Each row of A is roughly a mix of the hidden directions of one of a few groups.
A, 112 rows:
[[-17  20 -29 -14  -4   3  -1 -13   7  -9 -21]
 [ 17   7 -25   4   1  28  -2   1   7 -20 -15]
 [ 11  27  19  23  15  -8   3   8  -9   9  13]
 [ -1  -7   5  -6   8 -12 -17 -15   5  17  36]
 [ -5  25 -17  -4   0  37  -5   0  -5  -5  -6]
 [  6  26 -17   0   9  29  -8   1   6  18  -3]
 [ 11   1   9  21  -5 -26  30  -6  -8   4   3]
 [ 14  26  -4  27  -1  14  -9  21   8   0   3]
 [  0  -2  -7 -16 -40   9   5  -4  -2  14 -14]
 [ -8 -11  19  26  -2 -17  18  -8  -5  -8  21]
 [-13 -17 -26 -28   3  -5 -18  -1   3   8  -9]
 [ 15  27  20  13 -16   0  20  -7   3   4  15]
 [  4   5  -4  12 -11 -17  30  -1   7 -28 -11]
 [ 10  35  -4  -6  18   8  -5   1  -7  24   2]
 [ -2 -26  17  10  14 -29   0   7  12   0  13]
 [-16  -9   0   3  33 -13 -10   2 -17 -16 -12]
 [  8   0   2  12 -11   2  14   7 -20 -18 -34]
 [  6   1 -14 -12 -17  21  -5  -1  23  27   8]
 [ 14  19  -2  -4 -29  20   8  -6  11  18  10]
 [ -8 -12   7  -8 -15 -11 -14  -2  -4  38   8]
 [-28   9  -1 -24  -3   3  -7   1   3  28  10]
 [  2  23  -8  11  20  22  10   5   4 -14 -22]
 [ -1  -7   3  -9 -15   7 -12 -12  -8  40   8]
 [-19   8   5  18 -14 -26  14  -6   1  24  -3]
 [ 19  -2   4  30   0  -6   6  14   5 -10  27]
 [ 12   5  -7  21  27  23 -13   5 -11   3 -12]
 [  2  17 -14  13  19  27  -7   7   4  16 -17]
 [  2   7   5  13  40  11   4  16   5 -13  -2]
 [ -5   1 -15 -11   5  30 -30   8   1   2 -12]
 [ -8  11 -11 -11 -16 -17  24 -13   5 -24 -10]
 [-19 -21  13 -22  12 -20  -9   8  -9 -14   0]
 [  1 -34  14 -10 -10   6   1  -4 -18 -18  12]
 [  0  26 -15 -14 -12  23   1 -10 -10  13 -16]
 [-20  -9  -7  -7  32 -11 -16  -2 -16  -8 -11]
 [ -9 -23 -22 -24  11 -14 -19  -4   6   6  -3]
 [ 12  15  11   7 -34   3  23   7   1 -11  -2]
 [  7  -3   2   2   0 -11  18  -1  -5 -44   0]
 [ -1 -27  -6 -11 -17 -21   5  -2 -12 -26  -3]
 [-15 -15  -5  12  16 -20   0 -19 -12   4  25]
 [ -3 -18  14  26  15  -2   5  18  -7 -19 -15]
 [-13  21 -22  -6   7  14  10   5   9  -3 -29]
 [  0 -27  -3 -30 -12   4  -5  -1  -6 -19  14]
 [ 14 -18  24  11  14 -11  12  -2 -25 -11  -3]
 [-20  10 -18  -4  21  -7 -13  -9  -8  16 -22]
 [ 11  -8  17  -3  13  20 -26  11  -9  10 -20]
 [  0  -7  -5 -11 -22  -6  -4   7  11 -35  18]
 [  0  -5  11 -14 -19 -26   6  -7   9  25  15]
 [ 10  11  -7 -17 -22 -14   7 -18 -21   5 -18]
 [  2  -9 -28 -10   0 -12  12 -12  -6 -23 -21]
 [  0  25  -6   7  26  12 -12  -1   8  26  -4]
 [-19   4  -7 -21  17  16 -24   0   4  15 -14]
 [  2  30   6  31   0   7   7   7   7  17   4]
 [  4  34   6  -1   5 -13  27  -9  -6  10  10]
 [ 10  24 -16  -9  -5  26  -1 -15   4  20  -6]
 [  2   5   6   6 -12 -13  29   0   8 -26  22]
 [-12 -11 -12 -16 -27   7 -16   4   3  21 -16]
 [  7  -2  18  22  19  -7 -14  14   8 -13  23]
 [ -4   4  -1  -9  -5  22 -19  -2   7  37  -3]
 [ 19  35  15   5  19   1   9   6  -6   1   8]
 [-13 -13  -8  14 -26 -15  20 -12 -11  -4  14]
 [ 16  30   6  -6  27 -16   5   4  -3  -6  10]
 [ 21   0   4   3 -33  10   3  -7   9  19  17]
 [  0  12 -12   6 -20 -19  23  -3  13 -23   9]
 [ -9  13  -7  10  40  10  -8   7   5   6 -10]
 [  3   8  14   2   4 -13  17  -7   7  36 -17]
 [ -1  -3 -26 -29  10 -16   0  -8   8 -13 -15]
 [ -2 -26   0 -31  -7   0 -18   9  12 -13  -4]
 [-16   4   2 -20  -6   2  -7 -13   3  37 -10]
 [ -8  -1  -1  15  39 -17 -13   0 -10  -2   3]
 [ -7   1 -12 -28 -31 -21   5   4   0   2   3]
 [ -5   1  -1   7  46  -6 -10  -8   4  -1   2]
 [ 10   4  -5  -8 -38  12   9   6  19   9  10]
 [ -6  -6   2  -8 -26 -22  28  -5   0 -16  -6]
 [-10 -10  13   1  39  -3 -15  11  -7  12   0]
 [  4 -28  17  14  -3 -23   3  12   5 -16  14]
 [-16 -17  16   1   9 -30  -4   3 -22 -10   1]
 [ 24  29  13   7  13  21   5  11  -3  -5   1]
 [-12 -16 -22 -15 -33   2   4  -8  -5   4  -7]
 [-24  -7   0 -11  32 -12 -19  13   1   0   0]
 [ -3  22   3  -6  -3   1  18  -5  -3  25 -29]
 [ -4 -22  18   0 -10 -35   6   7   2  -6  12]
 [  9  -8   7 -37  14   6 -20   9   5  -7   3]
 [ 21 -18  21  10 -20  -5   6   7  -3  -2  25]
 [  3 -18   0 -41   4  12 -14  -2  -5  -3  -4]
 [ -1   9 -12  -4 -30 -15  26 -12   2 -13  -9]
 [ -6  14 -11 -15 -26   0  16 -22   3  11 -17]
 [ -5  14   2  -5  28  30  -5   4  14  13 -10]
 [ 12   3  21   0  12  19 -13 -14  12  14  25]
 [  2  10   9 -11 -13 -11   2 -11  14  20  33]
 [  8   5   2  15  -9 -20  26   2  -3 -30   3]
 [  2  16  -5 -14 -35 -21   9  12  -5   4  -3]
 [  1 -15   3 -33  12  11 -22   2   3  -1  18]
 [ -7  12 -21 -11   0  31 -10  -3 -11   8 -19]
 [ 18 -17  20  16  10  -7  -2   6  -9 -18  23]
 [-18 -10   6 -11  23   0 -27  12   2  20   6]
 [ -3   2  -2   8  38   9 -21  10   5 -13   9]
 [  9  23  -5   4 -12  14  26   4  19 -16 -11]
 [  1 -22  16  14  12 -22  -4   6   7 -15  23]
 [-10  -5 -11  14 -22  16  -9  12  25   6 -19]
 [-12  -9 -17 -12   5  15 -20 -12 -11  29   3]
 [  3   5 -12   3  -4  31 -17   1   0 -17  26]
 [ 11  -9  -7   5 -34 -19   5 -14 -17 -10   2]
 [  8   8 -15  -2 -25   5  10  -3  10 -35   3]
 [  9  -7   0 -34  19   5 -11  -6 -17  -5  16]
 [ 13  19 -14  -5 -13  19  11  -8  -2  12 -28]
 [-13  -7  10  -2  38  -1 -20   8  -2  13   3]
 [ -8 -27  22   0  -5 -27  -4   4  -4 -11  16]
 [  8 -13   7   6 -23 -23  12   9   1 -20  21]
 [-10 -23 -11   6 -34  -9  10  -2  -2 -12 -13]
 [ -8 -14 -28 -18  17   5 -15   1   8   5 -20]
 [-24 -25  -3  15  -9 -26   4 -12   1   2  10]
 [ -4  10 -22 -28 -25   0   9   6  14  -5 -10]]

Here is one row of each group, with its name. Which group are the others in?
[  0   5  -7 -14  12  17 -28   5   2  25 -15]  H
[ 28   3   5  13 -32   5  11  -4  -5 -13   6]  Q
[ 15  -4  -3  -2 -37   7  11   5   4 -23   7]  R

[-14   6 -14 -23   8  20 -26  -4  11 -13  -4]  R
[19 -1 -3 17 21 16 -8 -6 24  4 20]  Q
[ 12 -24  -8   6  -3 -10 -10   1  -9 -36   6]  Q
[ 17   1  -5  20 -10  35   1  10   7 -15   1]  Q
[ -2  12 -21  16 -15 -13   4  -2 -12  12 -30]  H
[ -8 -14  28  28   7  -2   9  20  -4  -4  -3]  Q
[ -6   0   2  -6 -31   2  17  16  -9  -3 -27]  Q
[ 11 -15  18  14   1 -15   6  16   3 -14  29]  R
[ -2 -34   7  -1  -8 -23  -3  13  14  -4  14]  Q
[  4 -22  22  16   2  -6 -11  -8 -15  25  12]  Q
[ -8 -26 -11 -19   4   3 -33   2  -1   6  11]  H
